In the rows, zero is written as 128.
The rows of T fall into a few groups, and each row is roughly a mix of its group's hidden directions; one row fits no group.
T, 109 rows:
[[106 137 105 148 121 102 138 114 153 168 164 122]
 [148 144  99 111 156 100 154 112 129 154  98 143]
 [131 154 137  96 164 131 125 152  91 149 127 152]
 [103 116 125 160 140 141 176 148 141 137 157 135]
 [147 109 162 132 136 137 123 124 102  73 120 143]
 [160 155 132 137 147 118 106  94  99 130 104 102]
 [158 127 153 126 151 133 134 111 115  75 114 149]
 [157 158 145 126 163 151 112 105 133  97 112 144]
 [ 96  96 111 142 136 136 157 157 146 145 140 159]
 [154 155 114 132 157 111 161 112 137 165 146 139]
 [ 96 131 101 126 109  86 139 122 139 166 149 120]
 [ 89 110 106 163 122 123 164 118 144 128  99 125]
 [169 122 132  91 124  96 110 137 101 127 153 112]
 [123  99 115  97  86 132 119 154 148 110 109 106]
 [134 123  94  90 134 116 160 154 164 123 130 117]
 [105 113 132 158 100 135 133 101 161  89 115 127]
 [141 111 127  88 111 108 161 155 131  97 147 112]
 [163 161 147 107 121 121  94 103 109 117 120 107]
 [105 109 155 124 120 154 109 155 110  80 124 124]
 [ 99 114 101 126 100 102 145 145 133 171 142 112]
 [136 145 132  89 161 105 135 147  85 138 132 143]
 [153 113 105  91 135  97 160 147 143 112 146 115]
 [ 96  98 111 155 139 133 164 150 144 144 142 149]
 [132 142 117 161 144 117 133  91 111 129  86  99]
 [ 93 113 103 159 134 127 160 119 138 138  87 135]
 [125 144 124 127 171 160 152 146 116 135  87 143]
 [130 159 114  88 157  88 117 120 109 116 120 116]
 [121  88 120 134 113 112 120 148 143 130 184 131]
 [120 120 161 158 122 156  87 127 119 102 154 126]
 [116 115 141 138 117 181  90 148 129 122 103 127]
 [108 138  96 113 111 125 132 147 145 181 124 107]
 [165 120 133  98 130  94 138 143  96 133 161 117]
 [139 153 129  84 143 110  82 123 108 114 116 126]
 [131 154 144  97 128 112  97 106 126  79 122 127]
 [129 129 101  92 115  92 169 136 153 127 136 115]
 [154 158 163  96 114 136 112 132 124 128 168 138]
 [148 111 122 154 170 111  89 106 107 118 131 136]
 [102 107 133 131  95 157  88 140 131 113  98 118]
 [ 95 115 116 170 116 156 132 117 160 133 101 133]
 [165 154 140 110 135 124  93 109 104 114 110 101]
 [107 125 117 167 109 149 125 104 174 119 113 114]
 [123 114 120 147  91  86 108  89 136 138 140 120]
 [132 121 135  87 139 153 121 174 133 128 144 160]
 [109 116 137 154  99 153 134 145 155 127 171 107]
 [162 114 154 129 147 144 137 124 109  80 109 145]
 [152 147 104 123 133  95 159 106 145 168 139 130]
 [ 84  98 112 133 110 132 158 147 158 128 123 150]
 [ 91 112 130 140 109 150  82 130 127 111  96 123]
 [120 121 116 172 122 155 161 131 159 158 138 118]
 [105 128  97 126 107 118 144 144 149 178 140 109]
 [140 137 132 159 140 184 109 138 149 149 139 117]
 [111 125 116 156 105 138 112  98 172 107 111 109]
 [115 111 128  96 115 154 137 174 144  94 122 116]
 [130 147 123  84 150  87 115 124  98 107 118 127]
 [156 150 149 125 161 150 106 108 122  94 108 145]
 [ 92  90 113 144 107 120 150 144 156 131 153 141]
 [148 132 158 122 145 129 120 108 113  71 118 148]
 [100 129 101 128 104 125 130 148 146 179 142 106]
 [123 102 102 118 122  82 159 133 106 157 114 134]
 [101 117 133 135 111 174  92 146 137 121  97 125]
 [101  91 103 123 144 141 141 167 141 134 113 156]
 [114 130 167 162 123 142  97 110  89 118 128 138]
 [168 164 149 121 134 120  99  99 103 137 135 118]
 [153 138 137  83 151 151 103 159 115 126 121 147]
 [106 117 111 169 129 136 179 128 150 146 129 124]
 [145 123 138 102 146 108 153 156  84 143 148 144]
 [ 91 132 146 136  99 135  83 133 127 120 159 113]
 [122 130 110 118 141  69 131 102 104 144 118 147]
 [158 135 156 133 155 149 118 111 120  81 117 146]
 [118 100 127 133 127 164  81 148 131 107 102 122]
 [ 97 109 121 126 136 152 164 167 148 130 132 156]
 [162 135 154 128 152 157 128 119 127  80 112 142]
 [140 156 138 124 142  99 177 115 117 139 161 138]
 [154 129 141  91 144 114 124 155  84 143 145 141]
 [ 97  98 113 151 140 138 166 157 145 137 145 145]
 [162 130 102 123 160 127 159 126 128 158  93 139]
 [124 134 120  81 126  86 137 122 107 111  96 138]
 [ 97 133 111 163 122 133 147 101 169 112 111 115]
 [136 131  97 106 144  95 142 125 111 165  93 138]
 [111 105 103 129 111 113 118 118 136  99  82  98]
 [126 111 145  96 104 119 152 156 118  85 145 115]
 [146 140 155  94  98 125 104 133 134 124 173 138]
 [152 155 114 130 147 103 162 107 137 167 145 137]
 [146 119 161 136 143 131 114 112 103  75 125 148]
 [120 142 137 167 104 112 152  91 133 121 145  95]
 [113 136 103 152 170  93 112  93 127 133 124 139]
 [157 142 143  82 133 137  91 142 117 136 136 155]
 [154 138 124 109 135  87 174 122 125 132 159 127]
 [121 122 143 161 127 171 161 146 136 155 142 149]
 [150 147 124 125 144  85 166 106 120 144 157 134]
 [148 115 106 105 113 161 128 159 165 146 110 117]
 [144 129 107 108 150  86 152 112 110 139  96 148]
 [112 109 143 118 111 173 109 165 131 100 113 121]
 [103 131 112 169 118 152 133 109 173 131 113 116]
 [122 126 117  94 141  75 129 121 100 100 113 127]
 [162 156 143 110 120 117  90 100 109 117 117 104]
 [131 123 123  87 121 135 166 169 146 106 139 117]
 [102 132 138 158 114 151  86 131 136 144 164 113]
 [ 95  96 109 143 140 139 160 158 145 141 134 155]
 [139 131 140  89 150 107 131 150  79 132 133 149]
 [125 116 142 165  98 147 156 113 163 107 146 122]
 [ 92 115 116 123  98 127 113 123 169  91 119 118]
 [155 141  98 122 163  98 156 116 145 153 144 133]
 [138 108 154 153 101 138 170 127 140 109 162 132]
 [140 112 122 106 139  81 162 141  92 128 143 126]
 [107 112 146 129 107 174  98 154 127 107 107 123]
 [133 138 141  92 156 120 127 153  81 139 127 156]
 [131 127 127  98 121 113  69 116 118 104 103 126]
 [101 111 113 174 113 146 149 116 164 131 114 123]]
Each list below has one row that fits no group; the rest each fit one group, if only roughly. Name that row.
  * k234: [102 109 156 130  92 139 110 143 123  89 151 115]
  * k493: [141 151 128  84 159 112 109 145  92 143 130 137]
  * k957: [105 112 118 143 160 149 170 160 128 137 122 151]
  * k35: [119 150 122  89 156 107  96 126 101 118 101 140]
  * k523: [138 110 136  95  97 114  90 141 137 118 166 133]
  * k684: [117 124 121 132 117  66 131  91 109 117 130 124]
  * k98: [130 126 125 100 124  80 116 108 117  82 123 117]
  * k324: [106 142 120 104 155 117  99 124 104 119  84 147]
  * k369: [154 127 156 143 155 163 100 123 109  98 115 142]
  * k910: [152 161 122 112 148  88 155  99 119 146 132 141]
  * k168: [142 113 116 112 142  87 131 116  91 135  91 148]
  * k517: [153 153 137  88 154 112 130 146  94 141 150 130]
  * k740: [118 158 146 168 148 149 117 102 114 158 126 149]

k910
  * k293: [123 139 135 162 144  95 107  81 105 130 138 139]
  * k717: [129 110 131 166 116 175 131 150 149 142 147 105]
  * k255: [120 118 121 164 125 166 151 146 145 172 132 130]
  * k45: [ 96 141  96 113 109  92 109 121 146 149 137 101]
  * k906: [136 158 128  86 160 109 103 133  95 132 117 137]
  * k39: [116 146 116 163 145 155 166 132 149 163 132 119]
  * k737: [148 166 101 104 159 115 137 110 146 152 108 137]
  * k348: [104 129 129 157 123  91 102  82 109 124 120 133]
  * k169: [129  97 146 160  86 153 136 123 156 111 143 131]
  * k388: [126 118 107  85 115  98 163 147 116 136  99 123]
  * k260: [119 165 125  92 169 118 117 136 100 135 112 142]

k45
  * k597: [132 131 146  96 134 142  82 147  96 135 114 156]
  * k400: [144 134 135  94 102 112 179 145 133 127 153 118]
  * k213: [108 149 133 132 115 168  84 143 148 143 143 106]
  * k624: [156 139 137 164 151 154 103 107 118 163 123 142]
  * k881: [103 120 140 162 147 137  80 112 105 109 114 137]
  * k240: [143 103 122 131 146  82 156 112  97 122 118 153]
  * k424: [100 109 125 139 127 151 170 163 154 125 150 138]
  * k469: [114 112 126 132 158 154 157 174 131 136 151 150]
  * k772: [138 108 120  92 134  84 113 140  85 126 121 131]
  * k729: [159 107 126  90 115 139 146 165 142 103 136 109]
  * k386: [119 111 123 164 106 117 173 111 153 113 141 108]
  * k537: [108 128 125 143 106 166 110 155 149 157 149 101]
  * k269: [101 135 117 163 122 121 162  99 132 123  89 109]
  * k263: [108 131 130 129  95 165 125 154 162 126 146  95]
  * k798: [160 125 123  88 133  98 134 142 111 158 150 152]

k798
  * k527: [179 157 123 133 143 124 109  95 132 142 126 103]
  * k735: [149 150 160 160 151 150 130 115 102 151 147 146]
  * k902: [110 136 101 167 136 142 153 118 168 146 125 105]
  * k246: [121 123 117 115 123 178 102 159 155 133 100 124]
  * k531: [164 168 153 121 133 125 109 106 100 123 133 100]
  * k712: [114 138 151 119 103 165 113 146 151  91 144 106]
  * k443: [135 129 105 129 142  79 169 102 134 141 131 144]
  * k64: [102  93 127 135 100 126  81 128 119 106 107 117]
  * k486: [144 126 164 149 138 146 116 112 125  76 147 139]
  * k252: [155 145 112 127 156  99 170  98 141 136 123 145]
  * k321: [121 155 133  92 143 119  83 116 116 103 103 138]
  * k725: [103 130 103 144 121 119 121 134 136 190 147 120]

k527
  * k970: [118 137 152 147 123 171  81 134 136 114 149 116]
  * k177: [143 160 118  90 161 120 132 122 120 110  88 125]
  * k810: [134 123 116  88 148  84 119 137  88 123 116 129]
  * k335: [136 125 145 162  99 170 130 122 165 128 150 120]
  * k448: [155 112 114 144 169 119 133 118 100 150  97 152]
  * k659: [113 156 127 160 138 170 148 127 161 152 136 127]
  * k25: [140 149 107 111 152  98 176 126 145 138 151 127]
  * k358: [120 129 121  99  88 156 146 158 160 138 113 115]
  * k711: [141 136 154  88 129  99 129 128  95  93 141 142]
  * k880: [102 132 138 165 145 112  93  94 100 120 123 139]
  * k236: [143 150 118  72 132 112 146 131 129 113  93 128]
  * k916: [161 130 149 114 129 130 109 144 121 133 188 128]

k177
  * k845: [121 138 106  90 129 117 175 153 156 122 136 118]
  * k444: [164 143 141 116 161 157 119 122 121 102  92 142]
  * k623: [135 133 134 119 111 187 128 159 154 146 117 128]
  * k270: [117  99 160 141 112 142  96 143  94  98 140 125]
  * k746: [119 126 151 139 132 140  64 124  96 120 128 132]
  * k338: [153 121 140  81 104 124  86 143 125 115 145 129]
  * k992: [147 155 116 100 158 100 142 101 126 121  98 151]
  * k722: [129 137 112 104 144  81 170 125 134 110 152 124]
  * k494: [162 131 133  78 126  95 120 135 108 139 147 148]
  * k192: [149 143 148  90  92 114  87 113 128 121 141 132]

k494
  * k715: [114 141 134 155 100 137  94  97 124 167 107 132]
  * k723: [145 122 142 115 143 143 125 165 126 135 186 139]
  * k892: [165 121 147 136 163 146 121 118 105 100 102 151]
  * k573: [123 140 157 106 113 149 149 159 137 114 175 131]
  * k495: [145 136 160 128 137 144 122 112 134  66 134 139]
  * k826: [142 126 151 103 114 136 118 155 135 117 187 132]
  * k410: [118 117 134 166 108 122  86  91 111 138 108 126]
  * k629: [ 99 156 112 160 141 147 150 109 167 131 116 119]
  * k679: [129 139 102 105 141  76 148 109 116 148 109 143]
  * k666: [146 141 111 121 147 127 168 111 140 141  81 150]

k666
  * k437: [ 94 147 106 156 139 148 130 110 167 126 100 116]
  * k614: [149 109 128  99 115  81 112 119 101 101 126 115]
  * k254: [129 133 143 118 128 176  83 153 116 124 107 117]
  * k141: [147 152 106 146 163 107 139  97 141 163 140 137]
  * k9: [103  99 114 157 100 121 125 104 154 102 101 119]
  * k993: [109 121 111 153 103 152 134 116 177 122 103 110]
  * k655: [130 104 126 120 132 129 110 153 130 163 165 171]
  * k969: [158  94 134 143  88 120 144 127 138 124 161 103]
  * k976: [100 109  98 140 120 107 118 106 134 125  76 124]
  * k231: [163 133 143  86 126 110  92 135 101 123 149 127]
  * k121: [138 129 151  99 106 137 121 154 140 105 179 120]
  * k619: [ 96 101 106 179 132 112 153 117 133 141 128 124]
  * k963: [154 157 160 105 143 159 133 151 117 133 156 145]

k993
  * k107: [100 121 117 158  96 104 140  91 137 124 101 112]
  * k908: [137 122 132 124 143  98 179 121  92 111 105 135]
  * k7: [134 120 133 168  99 160 131 113 172 129 141 115]
  * k11: [112 153 143 114 104 155 126 135 168  96 149 109]
  * k302: [161 123 140  94 134 130  94 149 122 137 166 149]
  * k485: [101 109 132 139 133 169  89 152 127 106 106 125]
  * k399: [153 142 106 113 149  90 169 119 139 144 151 130]
  * k990: [114 127 120 163 105 136 136 100 174 106 127 105]
  * k136: [ 98 133 107 101 111 106 102 138 110 166 103 122]
  * k849: [136 120 123 107 173 156 127 172 116 135 123 151]
  * k212: [120 166 105 103 145  94 119 102 128 152 104 138]

k908
  * k306: [ 90 111 117 116 107 140 154 148 152  99  98 125]
  * k178: [119 126 111 165 114 161 117 114 172 143 112 113]
  * k33: [146 121 130  92 142  86 112 137  96 127 158 142]
  * k173: [131 103 122  82 126 137 100 169 135 123 132 153]
  * k170: [165 121 110  93 116 122 165 150 153 138 141 115]
  * k4: [135 173 133  95 152 142  83 129 121 137 122 131]
  * k843: [119 122 121  93  97  89 165 136 136 109 141 113]
  * k903: [110 107 121 167 113 124 175 112 155 110 128 124]
  * k61: [146 133 120  89 138  77 125 126 101 111 136 112]
  * k174: [115 110 101 155 113  95 126  94 134 123 100  99]
  * k229: [121 113  98 103 119 106 142 154 111 172 105 121]

k33
  * k160: [160 151 146 122 140 124 171 131 119 145 168 136]
  * k13: [129 115 130 110 135 179 123 175 145 109 121 123]
  * k427: [151 131 121  95 154  98 137 148  87 153 135 130]
  * k932: [149 141 160 135 141 157 124 114 141  74 136 136]
  * k542: [130 165 105 109 174 127 126 138 117 164 116 123]
  * k208: [110 148 133  92 157 113 116 132  96 112 101 156]
  * k652: [127 126 117 154 117 146 161 135 164 169 155 129]
  * k868: [ 99 119 126 147 142 151 169 157 142 145 150 152]
  * k561: [127 139 157 163 147 116 113  97  87 124 143 144]
  * k146: [128 125 136 149  95 135 121  98 167  88 131 111]

k652
  * k489: [ 97 105 129 121 123 161 103 158 136  92 105 125]
  * k139: [148 132 106 121 122  73 150 100 132 154 140 126]
  * k860: [107 110 140 171 104 159 153 120 156 117 123 141]
  * k30: [164 155 130 126 141 129 169 124 133 167 151 137]
  * k17: [120 131 123 156 115 163 124 142 160 162 159 108]
  * k724: [137 103 126 167 102 139 162 127 156 139 154 111]
  * k406: [124 122 154 173 126 153 110 118 140 110 170 128]
  * k669: [138 120 127  92 123 164 143 177 148 113 126 118]
  * k768: [153 128 127 160 138 103 111  95 104 121 135  87]
  * k522: [146 135 116 119 149  86 172 100 132 117 122 148]
  * k355: [161 137 125 123 157 120  82 109  99 135 102 126]
  * k578: [124 121 143 152 131 175 167 162 129 140 140 128]
  * k640: [101  96  96 155 116 103 128 107 137 130  94 120]

k578
  * k373: [154 161 131 129 150 135 168 126 133 165 151 142]
  * k816: [119 115 138 146 114 184 114 163 139 132 135 106]
  * k877: [130 115  98  90 100  93 146 132 155 119 121 109]
  * k78: [104 137 131 154 107 138 120  94 166  92 116 116]
  * k82: [133 143 149 166 135 172 107 120 150 126 159 123]
  * k149: [143 103 121 117 134  84 167 120 103 116 111 148]
  * k994: [125 140 130  85 154  98 120 137  85 117 115 143]
  * k926: [160 116 108  93 120 135 157 161 159 135 137 115]
  * k49: [160 136 148  93 129 102 134 136  87 143 148 145]
  * k551: [117 100 138 116  95 157  98 154 128 101 107 113]
  * k707: [ 98 139  93 156 139 124 151 109 161 136 105 109]
  * k77: [104 141 127 169 128 152 171 117 162 132 131 128]
  * k307: [130 159 118 141 129  96 150  92 129 172 134 135]
  * k337: [155 161 112 132 172 124 137  99 143 146 114 146]

k49
  * k642: [ 94  86 100 141 104 108 126 124 146 114 103 121]
  * k151: [107 145 127  95 153 117 100 129 100 117  93 152]
  * k618: [120 120 148 144 120 179  85 151 121 127 127 115]
  * k568: [ 99 134 108 152 123 147 101 106 164 125  93 119]
  * k982: [127 106 157 161 101 163 154 133 142 120 146 147]
  * k920: [128 123 125 163 105  95 129  95 128 126 152  89]
  * k708: [100  98 109 164 117 103 134 113 139 159 141 149]
  * k411: [143 161 116 121 158 118 173 125 141 157 149 138]
  * k357: [104 134 117 166 147 140 174 120 129 127  95 115]
  * k613: [131 145 138 132 123 158 106 154 129 162 170 103]
  * k594: [139 126 102  99 141  71 124 124 107 127 130 105]

k613
